0: [ 0.6 -0.2  1.0 -0.3 -1.2  0.0 -0.6 -0.4  0.4  2.1 -0.9  0.5]
1: [-1.6  1.0 -1.7  1.1  1.8  0.5  1.8  0.5 -0.1 -2.1  0.2 -1.5]
2: [ 0.8 -0.6 -1.1  0.2  2.0  0.6 -0.3 -0.2 -0.5 -1.6  0.2 -0.5]
3: [-1.7 -0.7 -1.8  0.9  0.8 -0.2  2.3  1.6  0.0 -3.3  1.0  0.2]
4: [-2.5  0.6 -2.0  0.9  0.5 -0.4  2.3  1.6 -0.1 -2.7  0.8  0.7]
5: [ 0.2  0.1 -0.8  0.2  2.5  0.1  0.4 -0.3  0.3 -0.7 -0.3 -1.9]
6: [ 0.7 -0.1  1.6 -0.4 -1.7  0.1 -0.8 -0.8  0.4  2.2 -0.7  0.2]
7: [ 0.7  0.4  0.7  0.1  1.4 -1.0 -0.6 -0.3 -0.4  2.4 -0.9 -1.3]
8: [-0.2 -0.8 -0.1 -1.0 -1.7  0.6 -0.5  0.5 -0.4 -0.1  0.9  2.2]
9: [-0.7  1.4 -0.6 -0.2 -0.5  0.1  0.2 -0.1 -0.4 -2.1  1.1  1.1]
10: [-1.5 -0.5 -1.7  0.8  0.6 -0.2  2.0  1.4  0.0 -3.0  0.8  0.3]
11: [ 0.0  0.1  0.8 -0.7 -1.6  0.5 -1.0 -0.1  0.5  1.5 -0.7  1.5]
12: [ 0.3  1.1 -1.0 -1.2 -1.1  1.4 -0.7 -1.3  0.4  0.7 -0.5  1.8]
13: [ 1.1 -1.2  0.4  0.0  1.1 -0.5  0.2 -0.4 -0.6  0.3  0.5 -1.6]
14: [ 0.4 -0.8  0.3  0.2  2.2 -0.5 -0.1  0.2 -0.3  0.3  0.2 -2.1]
15: [ 1.0  0.6  1.0 -0.3 -1.5  0.2 -1.2 -0.9  0.5  1.7 -0.8  0.4]
16: [-0.1 -0.9 -0.1 -0.9 -1.4  0.6 -0.4  0.5 -0.4 -0.1  0.9  1.9]
17: [-0.3 -1.6 -1.3  0.8  1.8  0.5  0.8  0.7 -0.4 -2.1  0.8 -0.8]
18: [ 0.8  0.0  1.7 -0.3 -1.8 -0.1 -0.8 -0.8  0.4  2.0 -0.7  0.1]
19: [-0.4 -1.8  0.5 -0.3  0.6  0.1  1.1  1.0 -0.3 -1.3  1.0 -0.9]
20: [ 0.6  0.6  0.8 -0.5 -1.4 -0.1 -0.5 -0.7  0.4  2.2 -1.0  0.6]
21: [ 1.0  0.3  1.2 -0.2 -1.2  0.0 -0.7 -1.0  0.4  1.4 -0.6 -0.3]
22: [ 0.7  0.0  1.4 -0.3 -1.2  0.3 -0.9 -0.9  0.3  1.9 -0.6 -0.1]
23: [ 0.7  0.2  1.2 -0.4 -1.8  0.2 -1.0 -0.7  0.4  2.1 -0.8  0.7]
24: [ 0.2  0.8 -0.9 -1.2 -1.0  1.3 -0.5 -1.1  0.4  0.5 -0.3  1.6]
25: [ 0.9 -1.1 -0.8 -0.3  1.4  0.6  0.1 -0.5 -0.1 -0.2  0.1 -1.0]
26: [ 0.1  2.9  0.0  0.8  1.3 -1.8 -0.1 -0.3 -0.9  1.7 -0.8 -1.2]
27: [-2.3  2.7 -2.7  0.9  1.5 -0.8  1.8  1.5 -0.1 -1.4 -0.4  0.3]
28: [ 0.7 -0.8  0.1  0.4  1.9 -0.4 -0.4  0.0 -0.4 -0.3  0.3 -1.5]
29: [ 0.9 -0.1  1.7 -0.2 -1.9 -0.1 -0.7 -0.9  0.4  1.6 -0.5  0.1]
30: [ 1.1  0.5  0.5  0.3  1.1 -1.1 -0.4 -0.5 -0.4  2.3 -0.8 -1.6]
31: [ 0.6 -2.1  0.6  0.2  0.9 -0.7 -0.2  0.8 -0.7  0.0  0.9 -1.0]
32: [-0.7 -0.8 -0.5  1.1  1.2 -0.6  0.9  1.4 -0.2 -2.5  0.9 -1.0]
33: [-1.3 -1.3  0.1  1.3  1.9  0.3  1.5  0.8 -0.6 -1.4  0.2 -1.4]
34: [-1.6  0.6 -2.2  1.2  1.1 -0.1  2.3  0.7  0.0 -3.2  0.7 -0.3]
35: [-0.6 -2.1 -2.3 -0.5  2.1  0.6  0.3  1.5 -0.2 -1.4  0.6  1.1]
36: [-1.2 -0.8  0.0  1.4  1.3  0.1  1.6  0.7 -0.6 -2.1  0.6 -1.3]
37: [ 0.6 -1.9  0.7  0.1  0.8 -0.6 -0.3  0.6 -0.6  0.1  0.8 -0.8]
38: [ 0.7 -2.2  0.8  0.2  1.7 -0.2 -0.4  0.4 -0.3  0.6 -0.1 -1.3]
39: [-0.3 -0.7 -1.2 -0.2  0.3  0.4  0.2  0.8 -0.2 -2.3  1.3  0.6]
40: [-2.6  2.4 -3.2  0.9  0.7 -1.1  2.5  2.0  0.3 -1.4 -0.6  1.4]
41: [ 0.0 -0.1 -1.0  0.3  2.7  0.1  0.6 -0.1  0.2 -1.0 -0.1 -2.0]
42: [-1.4 -1.4 -1.8  0.9  1.0  0.0  2.3  1.2  0.0 -3.2  0.9  0.2]
43: [ 0.9  0.7  1.3 -0.3 -1.4 -0.1 -1.0 -1.2  0.5  1.8 -0.9  0.4]
44: [ 0.4  0.5 -1.9 -0.9  0.4  1.1 -0.8 -0.1 -0.4 -0.4  0.5  1.0]
45: [ 0.5  1.0  1.3 -0.3 -1.7  0.1 -0.9 -1.0  0.5  1.9 -1.0  0.6]
46: [-1.3 -1.2 -1.7  1.1  1.1  0.3  2.3  1.0 -0.1 -2.8  0.9 -0.6]
47: [-0.8 -1.5 -0.7  0.4  0.4 -0.1  1.7  1.1 -0.4 -2.2  1.3 -0.3]
48: [ 0.9  0.6  1.2 -0.2 -1.1  0.1 -1.0 -1.0  0.5  1.8 -1.0 -0.1]
49: [-0.2 -0.8 -0.3  0.6  2.0  0.2  1.1 -0.1 -0.3 -1.2  0.5 -2.1]
50: [-0.5 -0.8 -1.7  0.5  1.1  0.0  1.1  1.0 -0.1 -3.0  1.2 -0.4]
51: [ 0.7 -0.4  1.0  0.3  0.8 -1.1  0.0 -0.2 -0.5  0.7  0.2 -1.5]
52: [ 0.5 -0.8 -0.4 -0.1  1.5  0.2  0.6 -0.3 -0.4  0.5  0.3 -2.0]
53: [ 0.8  0.4  1.0 -0.4 -1.9  0.3 -0.6 -1.0  0.3  2.3 -0.9  0.4]
54: [ 0.6  1.0  1.2 -0.3 -1.4  0.0 -0.8 -1.1  0.4  2.2 -1.0  0.2]
55: [-1.7 -1.0 -1.6  0.9  0.9 -0.3  2.1  1.5  0.0 -2.8  0.9  0.2]

[ 0.7 -0.8 -1.5 -0.9 -0.4  0.8  0.0 -0.2 -0.2 -1.8  0.9  1.7] 39 44 16 8 9
[-0.9 -1.0  0.2  1.1  1.2 -0.2  1.5  0.8 -0.5 -1.9  0.8 -1.6] 36 33 32 49 47
[ 0.6  1.8  0.7  0.1  0.9 -0.1 -1.0 -1.3  0.4  0.5 -1.3 -0.3] 48 21 43 7 54
[ 0.5  0.3  1.2 -0.5 -1.5  0.2 -1.1 -0.6  0.4  2.4 -1.0  0.9] 23 20 53 0 45
[-2.4  1.8 -2.9  0.7  0.7 -0.5  2.3  1.7  0.3 -1.5 -0.4  1.0] 40 27 4 34 10
[ 0.6  0.3  0.6  0.2  1.5 -1.1 -0.4 -0.2 -0.5  2.1 -0.8 -1.4] 7 30 51 14 13
[-1.0 -0.6 -1.4 -0.4  1.4  0.1 -0.2  1.6 -0.4 -2.2  1.2  1.0] 39 35 50 17 47
[ 0.2  0.9 -0.3 -0.7  1.3  0.9 -1.1 -1.1  0.3 -0.9 -0.2  0.5] 44 2 24 25 12
[ 0.7  0.4  0.6  0.1  1.6 -1.1 -0.5 -0.2 -0.5  2.5 -0.9 -1.4] 7 30 51 26 14
[ 0.8  0.4  0.6 -1.0 -1.2  0.8 -0.4 -1.1  0.3  0.8  0.0 -0.1] 21 22 15 48 43
[ 0.6  1.0  0.6  0.6  1.2 -1.1 -0.1 -0.6 -0.6  1.6 -0.4 -2.2] 30 7 51 26 14
[ 0.7 -2.1 -0.1  0.0  1.4  0.3  0.1  0.2 -0.4  0.3  0.3 -1.3] 38 13 25 37 31
[-0.7 -0.3 -1.7 -0.6  0.7  0.5  0.4  0.9 -0.3 -2.2  1.4  0.6] 39 50 47 10 9
[-0.4  1.1 -0.2 -0.4 -0.7  0.2  0.0 -0.2 -0.3 -1.9  1.1  1.1] 9 39 44 16 8
[-0.6 -1.9 -1.5  0.0  1.8  0.5  1.2  1.1 -0.2 -2.0  1.0 -0.5] 17 50 47 46 35
[-0.5 -2.3  0.0  0.3  1.3 -0.1  0.7  1.4 -0.5 -1.0  1.1 -1.1] 19 31 17 33 47
[-2.2  0.8 -1.9  0.9  1.0 -0.4  2.0  1.5  0.0 -2.5  0.6  0.3] 4 34 10 3 55
[-0.4 -0.8 -1.4 -0.2  0.5  0.4  0.3  1.0 -0.2 -2.6  1.4  0.5] 39 50 47 17 10
[ 1.0  1.4  0.5  0.2  1.0 -1.4  0.1 -1.0 -0.4  2.4 -1.2 -1.3] 30 7 26 51 48
[ 0.3 -0.9 -0.3  0.0  2.0  0.2  0.0  0.0 -0.4 -0.5  0.5 -1.4] 28 25 52 14 49
[ 1.2 -1.3 -0.6 -0.3  1.4  0.6 -0.1 -0.6 -0.2  0.0  0.1 -1.1] 25 52 13 28 2
[ 0.2 -2.1 -0.3 -1.0  2.1  1.0  0.1 -0.4  0.1 -0.5 -0.2  0.5] 25 2 38 35 28
[-0.2 -0.6 -0.4  1.0  1.6 -0.2  0.2  0.9 -0.6 -1.3  0.6 -1.6] 49 32 28 17 36
[-1.0 -1.9 -1.3  1.2  1.5  0.3  1.2  1.6 -0.3 -2.3  0.8 -0.6] 17 46 32 47 50
[-0.5 -1.3 -1.8 -0.4  0.4  0.2  0.6  1.5 -0.4 -1.9  1.2  1.1] 39 35 47 50 10
[-0.5 -2.0  0.2 -0.2  0.8  0.1  1.3  1.1 -0.4 -1.7  1.2 -1.0] 19 47 32 17 36
[ 1.1 -1.2 -0.5 -0.4  1.3  0.7 -0.2 -0.6 -0.1  0.2  0.0 -0.9] 25 52 13 28 2
[-1.6  0.5 -2.2  1.1  1.2  0.0  2.3  0.8  0.0 -3.1  0.7 -0.3] 34 10 3 4 46
[-0.6  1.0 -0.4 -0.3 -0.6  0.1  0.2 -0.1 -0.4 -2.3  1.3  1.0] 9 39 44 16 8
[ 0.7  1.0  0.7  0.5  1.1 -1.0 -0.1 -0.6 -0.5  1.6 -0.5 -2.0] 30 7 51 26 14
[-1.1 -1.6 -1.2  0.9  1.1  0.2  1.9  1.2 -0.2 -2.5  1.0 -0.6] 46 47 42 55 50
[-2.5  2.4 -2.9  1.1  1.2 -0.6  2.1  1.7  0.2 -2.0 -0.3  0.4] 27 40 4 34 1
[ 0.5 -0.8 -0.3 -0.1  1.5  0.2  0.6 -0.2 -0.4  0.5  0.3 -2.1] 52 14 13 25 28
[-0.6 -1.4 -2.2 -0.4  0.6  0.2  0.7  1.7 -0.4 -2.2  1.4  1.1] 39 35 50 47 10
[-0.9 -2.4 -1.4 -0.3  1.0  0.5  1.8  1.5 -0.3 -1.5  1.2 -0.3] 47 17 19 46 50
[ 0.4  0.5 -2.1 -0.9  0.6  1.2 -0.8  0.0 -0.5 -0.7  0.6  1.1] 44 24 39 2 9
[-2.4  2.4 -3.1  0.8  1.0 -1.0  2.1  1.8  0.2 -1.2 -0.7  1.2] 40 27 4 34 1
[ 0.7 -0.6  1.6 -0.4 -1.1  0.4 -1.1 -0.6  0.6  1.5 -0.6  0.0] 22 6 29 18 21
[ 0.3  0.8 -0.2 -0.7  1.3  0.8 -1.1 -1.1  0.3 -1.0 -0.2  0.4] 44 2 25 24 5
[-1.0 -1.9 -0.9  0.4  1.2  0.1  1.6  1.4  0.0 -2.5  1.1 -0.6] 47 46 50 17 32
[ 0.5  1.4 -0.3  0.2 -0.2  0.4 -2.2 -0.3 -0.2 -0.3 -0.2  1.1] 44 24 12 15 11
[ 0.4 -0.2  1.6 -0.6  0.2  0.3 -1.0 -1.2  0.0 -0.4  0.3  0.4] 21 22 48 29 15
[ 0.6  1.0  1.2 -0.3 -1.4  0.1 -0.8 -1.1  0.4  2.3 -1.1  0.2] 54 45 43 48 20
[ 0.9 -0.5  1.3  0.2  0.8 -1.1 -0.2 -0.4 -0.6  1.0  0.2 -1.7] 51 13 30 14 7
[ 0.1  2.7  0.1  0.7  1.0 -1.6 -0.1 -0.3 -0.8  1.7 -0.8 -1.1] 26 30 7 51 54
[-0.9 -0.9 -0.6  1.2  1.2 -0.6  1.1  1.6 -0.2 -2.9  1.0 -0.9] 32 50 36 47 55
[ 0.0 -0.4 -0.8 -0.4  0.2 -0.6  0.8  0.4 -0.7 -2.8  1.4  1.5] 39 9 50 47 10
[-0.9 -0.9 -0.5  1.2  1.2 -0.6  1.0  1.6 -0.2 -2.9  1.0 -1.0] 32 36 50 47 46
[ 0.5 -0.7 -0.4 -0.1  1.5  0.3  0.5 -0.2 -0.4  0.5  0.3 -2.0] 52 14 13 25 28
[ 0.0 -0.9  0.4 -1.0 -1.3 -0.2  0.0  0.7 -0.5 -0.6  1.4  1.1] 16 8 39 19 9
[-0.6 -2.0 -1.6 -0.1  1.9  0.5  1.1  1.1 -0.2 -1.9  1.0 -0.4] 17 50 35 47 46
[-2.3  2.6 -2.8  0.8  0.7 -1.0  2.1  1.6  0.3 -0.9 -0.8  1.2] 40 27 4 34 1
[ 0.4  0.5 -1.9 -0.9  0.4  1.1 -0.8 -0.1 -0.4 -0.4  0.5  1.0] 44 24 12 39 2
[ 0.3 -0.9  0.2  0.2  2.1 -0.5  0.1  0.3 -0.3  0.1  0.3 -1.9] 14 28 52 13 38
[-0.5 -1.1 -1.3  0.5  1.9  0.1  1.2  0.8 -0.3 -1.8  0.9 -1.3] 17 32 49 50 36
[ 0.7 -0.9  0.1  0.5  2.0 -0.5 -0.4  0.1 -0.5 -0.2  0.3 -1.7] 28 14 13 52 38
